(in the rows, 128 means zero)
Each run below is a few steps of one of 6 hidden systems, one row a step.
seq 1, mipod (8 x 22):
[[117 166 174  93 164 127 147 120 153 125 116 152 108  78 115  67 105  94
  117 182 122 112]
 [146 108 166 132  82 119 101  80 110 139 119 106 136 131 182 146 102  53
  134 104  94 129]
 [ 69 170 124 125 175 146 169 124 107  88  70 155 142 119 114 136  79 102
  114 128 103 129]
 [135 161 190  83 100  97 116  82 145 129 163 153 140 103 162  86 111 108
  147 147 125  97]
 [133 112 136 139 142 164 128 112 113 105 101 134 129 125 155 177 114  42
   99 143  78 172]
 [ 87 171 164 113 127 127 158 115 124 133  75 133 113 115 113  49  74 108
  139 122 121 100]
 [122 118 165  99 115 104 114  54 127 108 164 136 168 118 168 187  98  93
  131 123 105 111]
 [128 179 135 128 187 152 141 148 119 102  80 151 115  94 141 107 123  63
  101 166 101 144]]
seq 2, diran (8 x 22):
[[177 107 124 141 179  99  91 134 141 127 158  94 136 106 154 200 154 111
   96 148 132 106]
 [131 154 111 103  74 174 145 157 116 100 134 195 138 160 149 105 159 107
  124 151 102 172]
 [ 65 110 158 133 121 121 147  70 119 140 103 112 130 122  92 119  62 144
  162  83 127 118]
 [166 138 116 149 215 109 112 170 148 139 120  92 105  88 117 132 154 128
   99 161 151 105]
 [164 145 135  93  47 125 109 134 133 119 165 161 146 154 189 116 149  90
  122 145 109 130]
 [ 63 130 109 149 135 146 152  97  90 104  91 140 152 148 107 167  90 150
  156  70 120 153]
 [138 128 155 125 193 120 130 131 162 149 143 122  93  75  80  87 142 160
  128 171 156 122]
 [181 104 145 113  85 123 106 128 127 131 131 106 138 145 182 151 134  57
   85 145  96 102]]
seq 3, Seze, 8 rows:
[[144 126  92 173  97 139  95 134  92 126 130 130 141 160 170 165 167 129
  164  72 131 178]
 [122 133 149 123 178 160 172 123  75 110  87 161 140 137  97 103 164 193
  126 102 135 120]
 [164  96 165  74  86 106 132 115 147 141 180 129 139 139 128 107 149 165
  106 156 137  67]
 [135  95  65 156  61 130 107 171 134 148 142  97 125 179 134 159 137 134
  131 103 134 151]
 [ 99 160 120 157 157 129 133 118  86 122 107 149 137 128 118 116 148 192
  185  65 157 147]
 [183 114 172  94 166 115 135 113 107 118 150 139 154 125 137 138 183 172
   95 140 134  69]
 [157 107  95 111  38 149 129 179 141 142 147 133 122 181 137 100 156 129
  106 147 123 135]
 [ 80 107 112 150  93 139 131  95 105 131 134 134 146 156 107 150 113 176
  184  63 139 163]]
seq 4, nis:
[[111 119 130 147 165 150 159 129  89 115  45 109 127 136 122 148  95  82
   87 111  95 118]
 [123 196 164  98 136  76 117 112 139 119 127 132 142  99 167  91  92 101
  136 132 134  68]
 [129 121 127 124 133 132 105  88 126  92 166 156 160 119 167 219 129  88
  129 138 101 165]
 [131 139 174 133 164 178 157 112  87 114  66 157 113 113 125  89 136  82
  119 135  95 160]
 [124 115 177  92 107  94 137  84 128 133 121 101 148 130 144 127  73 101
  103 120 111  51]
 [127 161 103 139 194 109 103 137 146 101 136 126 135  88 156 194 114  77
  110 158 119 137]
 [152 161 169 134 104 151 117 101  81 117 102 162 131 129 185  96 150  77
  155 104 104 164]
 [ 80 106 160  98 142 136 170  73 104  98 103 140 162 137 105 165  74 123
  107 115  99  99]]
seq 5, Zer (8 x 22):
[[140 118 129 141  81 128  81 110 160 149 189 135 109 111 147 125 146 113
  182 136 137 193]
 [152 126 160 152 185 163 133 105  73 107  76 142 134 116 151 156 155  86
  115 113  98 156]
 [ 85 146 154  72 134 116 177 109 136 108 122 153 148 127 100  96  86 153
  103 146 124  64]
 [117 106  84 127  80 104  95 140 192 142 182 102 120 129 130 172  91 101
  131 157 130 143]
 [147 164 140 177 159 136  95 128 105 138  87 123 100  95 162 103 144  77
  166 106 126 179]
 [117 138 175  88 130 127 155  73  80  97 123 171 176 145 146 132 134 159
  131  97 116  88]
 [113 123  93  92 140 124 141 152 186 105 180 145 134 116 104 169 111 126
   85 200 122 122]
 [123 113 143 159  97 144 106 125 150 167 106  97  80 107 125  83  99  62
  151 135 118 179]]
seq 6, nis:
[[105  96 163  81  52 110 135  81 158 137 175 131 142 139 120 119  87 132
  135 137 121  99]
 [133 101 107 168 210 134 113 138 148 132 128  97 103  84 100 183 134 115
  112 154 133 159]
 [178 158 147 141  89 125 114 153  89 146  91 123 121 154 177  66 164 112
  137  95 129 109]
 [ 57 138  87 108 106 117 154 114 135  94 139 145 168 155 111 178  72 151
  129 110 123 113]
 [147 149 162 119 185 134 117 118 155 132 163 160 105  64 113  96 163 132
  146 177 145 160]
 [174  54 146 137  69 150 122 116  99 149 116  97 131 173 146 148 148 103
  103 108 101 126]
 [ 72 169  88 144 170 118 155 166 136 118  71 109 119 122  98 113  73 124
  113 122 136 107]
 [153 164 155 109 106  81  85  99 146 134 192 142 141 103 172 112 151 143
  174 124 155 114]]
seq 7, Zer, 8 rows:
[[181 122 158 165 161 109 104 121  80 149  81  81 125 129 162 125 157 122
  128  77 134  92]
 [135 171 106  88 109 119 154 167 111 103 131 168 162 168 140 100 157 181
  109 128 141  77]
 [116  81  90 128  97 165 134 150 164 139 177 146 110 139  78 139 147 160
  136 162 136 189]
 [147  78 150 180 174 148 124 121 108 160  74  74  92 114 102 128 132 107
  121 106 124 145]
 [135 154 136 114 125  88 141 140  98 131  94 106 151 155 144 103 119 166
  112  85 143  35]
 [136 143  68 114  83 118 113 177 161 124 193 149 138 151 129 140 164 174
  134 146 154 137]
 [154  86 132 166 143 184 120 136 115 148 115 130  87 119 103 115 178 120
  142 132 124 210]
 [124  96 160 129 159 135 167 108  80 129  67 102 138 149 104 125 117 150
   97  87 119  75]]
seq 8, Fera (8 x 22):
[[ 96 170 155 155 142 111 118  88 101 140  98 127 126 106 131  85 106 147
  197  70 149 130]
 [133 127 151  90 181 101 141  97 125  98 147 135 172 115 134 186 124 146
   89 143 123  63]
 [175 130 126 114 114 153 118 171 159 130 149 144 101 117 144 106 164  78
   96 200 112 161]
 [ 94 128 157 154  84 148 118  84 112 145 103 132 111 126 132  96  94  95
  187  88 117 183]
 [107 135 146 134 206  92 141 104 113 122  96  91 142 103 110 154  93 148
  114 107 140  66]
 [190 145 135  93 120 102 103 151 160 125 180 137 137 116 171 128 169 114
   96 181 133  96]
 [102 154 121 135  88 172 129 124 119 110 116 174 120 133 151 116 117  68
  152 134  96 208]
 [ 96 113 174 146 191 129 144  80 115 143  93 109 110  89  79 107  98 151
  154 105 140 125]]
seq 9, diran:
[[115 142 108 101 152  96 127 114 132  97 182 154 176 131 130 184 143 198
  134 121 149  96]
 [121  81 138 120 136 178 136 106 149 119 161 158 117 108  99 164 136 104
  118 176 105 199]
 [125 124 164 134 110 157 152 133 108 150  53 113  97 133 119  58  98  77
  112 126 101 125]
 [123 178 104 130 138  61 112 154 138 134 116  92 140 127 148 119  98 146
  127 104 157  50]
 [144 145  99 131 139 117  89 126 143 108 195 159 152 113 161 191 168 139
  152 140 142 168]
 [125  95 175 116 119 191 158  84  90 114 116 178 132 134 116 117 152 122
  136 127  97 183]
 [101 109 148 110 152 122 172 129 131 139  78  97 115 128  77  94  77 133
   86 137 123  67]
 [140 163  82 140 125  82  90 176 181 138 153  91 115 109 158 140 110  92
  117 159 144 110]]
seq 10, Fera, 8 rows:
[[103 187 136  82 114 124 151 109 104  83 139 197 175 144 156 116 131 155
  141 118 125 104]
 [107  89 133 108 168 162 154 121 163 115 150 148 116  99  74 158 120 122
   96 193 112 162]
 [183  73 156 169 105 140  94 123 118 179 111  78  89 127 138 111 154  96
  139 109 125 153]
 [103 180 120 127 101  94 136 131 101 120  78 114 150 154 160 104  83 117
  135  77 126  71]
 [ 97 168 105  94 168  99 130 136 178 102 182 156 142  93 108 145 113 161
  126 173 150 110]
 [174  88 139 143 136 169 105 114 117 127 156 148 122 119 142 167 190 108
  131 147 116 200]
 [128 119 166 136 111 163 158 122  80 139  50 123 114 153 120  63 122 108
  120  97 108 120]
 [ 93 122 134 103 114  74 130 113 175 142 148  91 131 116 108 126  59 137
  121 135 144  60]]
seq 11, mipod, 8 rows:
[[159 149 116 144 166 177 148 178  88 112  82 160 117 140 132  97 191 128
  107 134 121 155]
 [111  98 123  98  27 124 142 132 151 151 155 126 129 173 109  88 104 151
  132 126 129 107]
 [112  85 112 148 192 121 119 110 161 129 152  97 119  91  93 206 109 131
  119 149 134 144]
 [174 170 150 154 166 109 109 152  95 149  88 113 112 117 155  72 172 141
  144  98 154  99]
 [118 124  85 112  53 140 136 141 110 100 145 158 169 193 155 166 135 142
  121 103 111 134]
 [ 97 128 113 115 160 143 144 143 182 130 162 146  99  90  66 109 118 144
  126 189 142 165]
 [186  78 179 155 118 116  92  97 111 176 125  77 105 121 145 113 155 124
  146  97 138 120]
 [107 134  76 140 149 138 158 162  89  99  79 124 157 173 124 173 121 147
   90  93 119 101]]
seq 12, Seze (8 x 22):
[[107 106 186  76 142 145 163  59 119 101 150 174 153 116 106 141 119 146
  122 148 109 118]
 [152  65 119 129 106 119 121 158 173 173 142  67  94 131  93 123 121 123
   88 165 134 108]
 [103 179  98 164  85  99  99 136 120 134 108 114 128 139 167 111  94 106
  183  74 137 141]
 [115 151 122 129 220 135 142 116  99  80 121 161 159 109 128 189 146 151
  115 125 127 129]
 [175 117 169  96 127 149 137 142 152 142 149 148  98 107 117  62 171 122
  105 193 126 132]
 [115  82 132 129  38 136 124 101 123 140 120 104 132 170 147 144  86  81
  130 101  98 139]
 [ 66 148  79 156 176 116 147 148 135 123 101 107 125 123  78 148  89 176
  141 102 153 121]
 [172 170 164 119 172  86  89 114 140 132 169 137 128  77 163 112 164 133
  148 146 153 109]]

Which system made each of these runs?
seq 13, 2 rows:
[[179 109 135 107  79 128 128 163 139 139 121 106 124 154 162 112 137  74
   68 162 102  91]
 [ 74 169  66 144  77 119 127 150 121 114 113 135 148 167 140 139  90 136
  157  81 133 140]]

diran
seq 14:
[[130 129 126 108 164  96 117 101 130 103 190 148 169 117 133 186 154 195
  137 121 152  98]
 [189 145 105 137 142 151 113 192 135 130 130 142 106 125 150 105 196 106
  100 172 128 153]]

mipod
seq 15 (2 x 22):
[[107 121  96 154  97  78 107 141 152 162 120  59 119 142 119 128  80 141
  143  88 155  86]
 [128 201  86 154 173  95  99 150 116 102 134 140 151 112 170 161 150 140
  154 105 153 126]]

Seze
seq 16, 2 rows:
[[114 125 137 163 137 130 122 112 103 131  59  86 121 129 150 147  77  53
  121  95 100 128]
 [114 200 153 120 175  85 122  99 104 102 110 141 157 102 167 129 106 120
  145  98 132  79]]

nis
seq 17 (2 x 22):
[[121 137 134 172 144  89  80  90 121 143 139  95 129 105 148 158 118 137
  193  71 154 142]
 [189 162 164 104 166 117 116 126 101 106 140 160 152 117 179 125 189 126
  107 141 128  98]]

Zer
seq 18, 2 rows:
[[ 81 114  66 109  85 131 148 160 171 122 170 140 133 156  82 143 104 170
  124 148 142 141]
 [144 109 142 172 146 112  81  92 129 162 155 103 111  95 128 136 152 159
  192  93 160 163]]

Seze
seq 19:
[[125 153 163 116 121 120 113 109 165 151 167 153  98  79 115  59 135 138
  176 158 153 157]
 [125  96 153 140 143 135 121  68  93 106 115 121 155 129 156 209 109  86
  123  97  95 141]]

Fera
seq 20, 2 rows:
[[124  72 136 146 150 157 130  78  91 112 132 132 153 138 121 211 141 135
  131 100 108 165]
 [143 156 155 109 169 146 166 157 110 123  71 139 113 119 115  57 138 117
   84 155 121  89]]

nis
seq 21:
[[152  97  97 172 207 130 119 152 120 132 120  94 119 115 104 186 162 156
  111 121 143 138]
 [158 184 167 112 106 125 125 141 108 138 110 158 119 125 163  33 160 125
  148 125 134 112]]

Seze
seq 22:
[[148 113  93 187 141  99  94 151 113 150  97  57 122 143 145 167 130 124
  129  77 141 111]
 [135 198 109 102 114 103 133 165 114 107 136 165 155 150 154  86 157 179
  135 115 155  85]]

Fera
seq 23, 2 rows:
[[ 94 137  59 136 180 128 140 165 147  96 141 136 143 126  99 198 120 155
  102 148 136 136]
 [139 121 166 120  90 151 109 106 159 151 162 150  94  97 128  78 134  91
  159 165 123 189]]

diran
seq 24:
[[129 136  59 112 107 108 118 169 150 106 182 137 159 157 139 186 146 168
  113 140 144 114]
 [127 122  87 142 123 183 140 167 113 119 130 170 118 150 105 123 183 161
  139 132 135 201]]

Fera
seq 25, 2 rows:
[[102 152  99 174 125  84  90 121 130 148 134  90 128 120 137 141 103 153
  188  69 165 132]
 [143 151 115 123 162 137 135 135  93  99 146 173 160 139 132 146 195 202
  142 108 149 133]]

nis
seq 26:
[[119 133  87 168 118 158 140 178 102 131  53 102 110 160 133 121 111  80
  105 105 106 148]
 [ 63 152 133 102 104 100 143  91 142 124 152 145 145 124 102 108  78 183
  171 104 151 107]]

mipod
seq 27:
[[171 133 150 142 165 110 126 159 127 157  76  77  96 113 132  78 134 107
   93 135 135  74]
 [141 168  88 105  74  88 105 158 141 109 165 138 163 160 181 145 134 134
  121 124 136  90]]

diran
seq 28 (2 x 22):
[[144 164 127 134 160  98  91 139 177 135 146 111 106  74 156 126 109  61
  124 177 127 134]
 [143 127 140 165 104 137  97  91  77 124 106 126 143 141 183 156 141  90
  163  69 111 167]]

nis
seq 29 (2 x 22):
[[177  76 179 126 163 131 135 119 119 165 120  95 102 118  95  94 168 168
  108 132 143  93]
 [141 121 114 112  41 114 118 141 133 132 126 107 144 176 174 139  99  80
  101 124 104  94]]

Fera
seq 30, 2 rows:
[[118 141  77 152 120 155 129 189 146 142 132 143  95 134  91  84 162 169
  150 139 155 181]
 [145  51 143 136  97 134 122 105 127 165 165 106 122 147  90 132 158 196
  149 102 151 133]]

mipod
